Where one turn sends some rows of the set: a few examples, then the rows asked:
Reran: [ 1.67 -0.54 -1.16 -1.23  0.70  0.34 -0.30  3.19 -0.21 -0.24  2.21 -0.30
 -2.44 -1.18  1.12 -1.45]
Timik: [-0.16 -0.50 -0.48 -5.85 -1.10 -0.69 -0.97  0.73  1.34 -2.43  0.90 -1.31
 -0.60  0.24  0.68  0.74]
kun: [ 1.51 -2.25 -1.14 -1.60  0.78 -0.74 -1.50  2.69 -0.13  1.07  1.66 -1.96
 -0.06  0.44  1.69 -0.26]
rodes: [-0.89 -1.01 -1.11 -0.40  1.27 -1.60 -1.40  3.61  0.05 -2.36  0.55 -1.20
 -2.29  0.74  0.97 -0.04]
mig: [-0.72 -0.55  1.40 -1.18 -2.00 -0.12 -1.65  1.00  2.52 -1.99  0.36 -2.88
 -0.26 -1.54  0.53  0.16]
Gafa: [-0.71  2.12  0.22 -0.69 -3.21 -1.04 -0.47 -1.07 -0.61 -1.59  0.29 -0.82
 -2.32  0.56 -1.32  0.58]
bopo: [-1.33  0.81 -1.24 -4.71 -0.27  1.81 -0.10  0.58  1.31 -0.93  0.80 -0.97
  0.23  0.08 -0.37 -0.22]
Nali: [ 1.61  1.36 -0.94 -1.77  1.07  0.60 -0.20  1.17  0.11 -2.87  0.48  0.55
 -1.66 -2.27  0.56 -0.61]
Nuz: [ 1.31  0.40 -0.14  1.22 -1.01 -0.47 -1.02 -0.39  0.56 -1.41  1.62 -1.54
 -3.30  0.44 -1.46 -0.99]
tib: [-1.56  0.58 -1.40 -2.77 -1.97  0.69  0.27  2.20  0.39 -1.69  4.20 -0.75
 -0.49 -0.06 -0.48  1.51]
soner: [-1.17 -0.46 -0.78 -1.45  1.22 -1.42 -0.14  1.14  2.50 -3.79  0.43 -1.43
  0.28 -0.60  1.46 -0.51]
Suga: [-1.92 -1.39 -1.09 -0.20  0.01 -1.45  0.37  1.81  0.54 -0.24  1.66 -0.77
 -2.07  0.22  2.88 -0.64]
Zata: [-0.94 -0.95 -0.91 -1.70 -1.68 -2.29 -1.88  0.31 -2.21 -0.96  2.05  0.59
 -2.16  0.34 -1.31 -0.91]
nudaz: [-0.30  0.74 -1.06 -2.16 -1.09 -1.39 -1.39  1.17 -0.63 -0.96  0.89 -0.59
  3.12  0.11 -0.93  0.95]
puv: [-0.22 -0.49  0.86 -3.06 -2.47 -1.49 -0.36 -1.71 -0.08 -1.23  2.07 -1.30
  0.10  1.27 -1.72  1.14]
ked: [ 1.32  0.03  0.42  1.08 -2.05 -1.64  0.02 -0.73  2.31  0.10  0.60 -0.45
 -0.02 -0.15 -0.22  0.05]
gumiz: [ 0.39  0.21  1.23 -3.28 -0.92 -0.23  1.88  1.68  0.50 -0.62  0.27 -0.04
 -1.05 -1.23  1.35  1.47]
Vura: [-1.36  0.84 -1.35 -2.93 -1.01 -1.15 -1.33 -0.14  1.25  0.76  1.24 -1.93
 -0.40  2.75 -1.56 -0.33]
Pezom: [ 1.83  0.04 -0.21 -0.70 -0.51  0.26 -1.36  1.36  2.19 -0.98  1.00 -3.09
  1.28 -0.08  1.70 -0.44]
damo: [-1.14 -1.54 -0.43 -3.38 -1.57 -1.06 -1.52 -0.86 -0.26 -0.15  2.11 -1.27
  0.14  2.22 -0.58  1.70]
suza: [ 0.30 -0.01 -2.52 -0.02 -0.21 -0.23 -2.23 -1.38  1.01 -1.61  2.21 -0.55
 -0.21  1.39 -1.81 -0.29]
fezad: [ 1.04  1.26  0.17 -1.05 -2.39  1.20  0.09  0.00 -0.15 -1.22  0.05 -0.20
 -1.42 -2.48 -0.09 -1.51]
zevin: [-0.55 -0.42 -0.45 -1.38  0.74  1.96 -0.24  0.90  0.94 -3.09 -0.43 -2.00
 -0.79  0.49  1.89  0.78]
Deba: [-1.94 -0.87 -0.06 -0.69 -0.61 -2.11 -1.14  1.00  0.85  0.61  0.99 -0.46
 -3.61  1.14 -1.27 -0.30]
rud: [ 1.28  0.82  0.15 -1.58 -1.18 -2.27  0.96  3.28  0.04 -1.64  1.97  0.56
 -1.63 -1.75 -1.29 -0.03]
Bedi: [ 0.31  0.61 -2.74 -1.24 -0.34 -1.48 -0.68  1.87 -1.56  0.31  1.57  2.12
 -1.85  0.06  0.88 -0.43]
rese: [-1.45 -0.45 -1.31 -2.58  0.20 -0.48 -0.75 -0.87 -0.99  0.22  1.39 -1.20
  0.51  0.38 -1.96 -1.94]
tusok: [-1.70 -1.37 -0.54 -2.26 -1.69 -2.00 -2.93 -0.33 -0.24 -1.82  1.11 -0.02
 -2.89  0.25 -1.20 -0.44]
bef: [-0.53  0.73  1.20 -1.90 -2.02 -0.75 -0.78 -0.62  1.28  1.90  0.70 -0.85
 -0.06 -1.41 -0.66 -0.28]
pab: [ 1.65  0.24 -0.62 -2.16 -0.40 -0.58 -0.37  0.62  0.74 -0.96  1.33 -1.02
 -4.89  0.09 -0.70 -1.43]
Ritu: [ 1.69  2.00 -2.38 -1.88 -2.22 -1.11  0.10  2.44  0.09  0.38  2.37 -0.63
  0.56  0.38  0.98 -0.66]
Lafoz: [ 0.85 -0.75 -1.44 -0.17 -1.08 -1.90 -2.41  0.66 -1.26 -2.40  0.80 -1.09
 -2.35  1.15  2.57 -0.99]
Rak: [ 2.13  0.78 -0.54 -0.11 -0.17 -1.94 -1.56  0.25  1.38 -1.70 -1.38 -1.28
 -0.59  0.68  2.03 -0.28]
viv: [ 0.14  0.04 -0.53  2.52  0.05 -1.11 -0.60  0.33 -0.14 -1.81  1.53 -0.24
 -1.40  0.40  0.69  1.41]
zakes: [ 2.51  1.79 -0.91 -2.76 -0.23  0.30  0.02  0.44 -0.19  0.18  1.37 -2.54
  0.95  0.79  1.20  0.32]
basak: [-1.26  0.85 -0.88 -1.42 -1.55 -2.24 -1.24  0.42 -0.35 -0.44  0.83 -2.99
 -2.74  1.03  0.07 -2.48]
gafat: [ 0.85 -1.52 -0.16 -2.27 -0.84 -0.04  0.08  0.39  0.97 -2.12  0.55  0.08
 -1.59 -0.78  3.96 -0.22]
kefa: [ 0.00 -1.08 -1.90 -2.02 -0.64 -1.57 -1.98  1.52 -1.19 -2.34  1.64 -0.95
 -3.12  1.77  2.34  0.56]
zerid: [ 0.62 -0.54 -0.51 -4.71 -0.80 -1.24 -0.41  0.51  1.54 -2.39  1.56 -0.64
  1.95  0.04  1.11  0.62]
Desos: [ 0.10 -2.39 -0.72 -2.24  0.10  0.36 -1.66 -0.50  0.97 -2.22 -0.27 -0.39
 -1.09  0.10  2.88  0.56]
Nezom: [-0.62  0.60 -0.04 -3.40  0.36  0.34  2.32 -0.18  0.40 -2.25  1.73 -2.29
 -0.57  0.99 -0.49  0.75]
vabe: [-0.08  0.78 -1.88 -0.74 -1.11 -1.15 -1.52  1.81  0.50 -0.50  4.03 -0.64
  0.74  0.75 -2.39 -0.16]
niti: [-0.64  0.57  1.18 -2.56 -2.38  1.07  0.87  0.93  2.32 -0.42  2.57 -1.16
 -0.75 -1.54 -0.88  0.21]
Sugo: [-0.90  1.82 -0.68 -0.94 -1.85 -3.27 -1.29  2.92  0.06 -0.24  2.88 -0.72
 -1.29 -0.15 -0.72  0.37]
vef: [ 2.27  0.60 -0.65  1.07 -0.61 -0.41 -0.32  1.18 -1.54 -1.48  1.39 -1.39
  1.31  0.77 -0.02  0.58]

puv turns into Zata
Deba turns into rodes
pab turns into kun
Where do these go?
Pezom turns into niti
Gafa turns into Bedi
kefa turns into Desos
soner turns into Nezom
Nali turns into zakes
fezad turns into Ritu

